Where one turn sends some rows of the set: a few examples, then the rows asked:
tonu: [  1 -17   1  11  10 -17  -3 -17   6  14 -11   3  15  -4   8  20  -7 -13
  14  -3]
Vimer: [ -9   4   1  -9  27  -2 -22 -18   7  -3   9   8   7  -2   4   8  -6   9
  10  13]
defa: [  2 -16   8   8  -2  -5  -7 -14   6 -10   5 -18  16  -8   3  18  -7 -19
   6   3]
Ruzad: [-10   4   8  -4  24   1 -24 -28   6  -4  10  13   6 -12   2   4  -3   3
  11   4]
Duba: [ -4  -9  -7   9   0   0 -14  -2   8  -1   2   5  13 -29   6  13  -3  -9
  27 -18]
zat: [-12 -10   2  19  31   6   2   3  -5 -11  11 -16  13 -13   9   9  -5  -5
   7  -3]
dezat: [ -1 -20  12  10  -2   3 -11 -13   8 -15   0 -16  18 -13  -3  16  -8  -8
   7   2]
vap: [-20   1   7   6  34   2   0   3  -1 -13   8   2  -6 -10   9  20 -14   3
  19   6]
moda: [-10 -13 -13  12  15  -3 -12  13  12   1  -3  -5  16 -20  11  13 -16   5
  23   6]
gafe: [-10 -22   1  19  38  -1  -2  -2  -3   1  -7   9  10 -12  14  20 -13  -6
  20  -4]
basu: [-10   2  21   7  -3  -3  -8 -24  11  -6   0   1   1 -15  -6  13  -7  -3
  16  -3]
fabe: [ -5  11  -4  -2  27  -6 -20 -25   9   3  11   9   9 -10  -5  13  -7   2
  15   8]
ged: [-13  -7   2  14   5 -13 -11  -4  11  11  -4  -8  15 -20  19  -6  -3  -3
   8  -2]
lokam: [ -8   7  16   9   2 -14  -4 -25  12   1   2  -3   3 -12  -5  18 -11 -11
  15   3]
rim: [ -7 -16  -3   2  21   0   3   1  -2   5  -8   9  11   5  12  13   0  10
  12 -13]
Sune: [ -8  -7  -3  10  23  10   4   5  -6 -12  11 -13  14  -6   4  11   1   1
   8 -10]
kidil: [ -6 -26  14  11   6   3 -11 -17   6  -1 -15  11  14 -12   2  14  -9   0
  18 -12]
Kes: [-12 -15  -4  -3   9  -4 -12   6   0  -7   1   3   4 -16  30   4   0  -8
  13  -7]
tibig: [ -7   3  -1  -6  33  -1 -24 -21   6  -8  12  13   4 -12   4  15 -10  -3
  17  10]
lus: [-19   5   3  -2  26  -1   6   4   0  -8   8   1  -5   0   9  16  -8  10
  14   3]

gafe -> kidil
basu -> lus
Where do these go?
ged -> moda
dezat -> Sune
fabe -> tibig

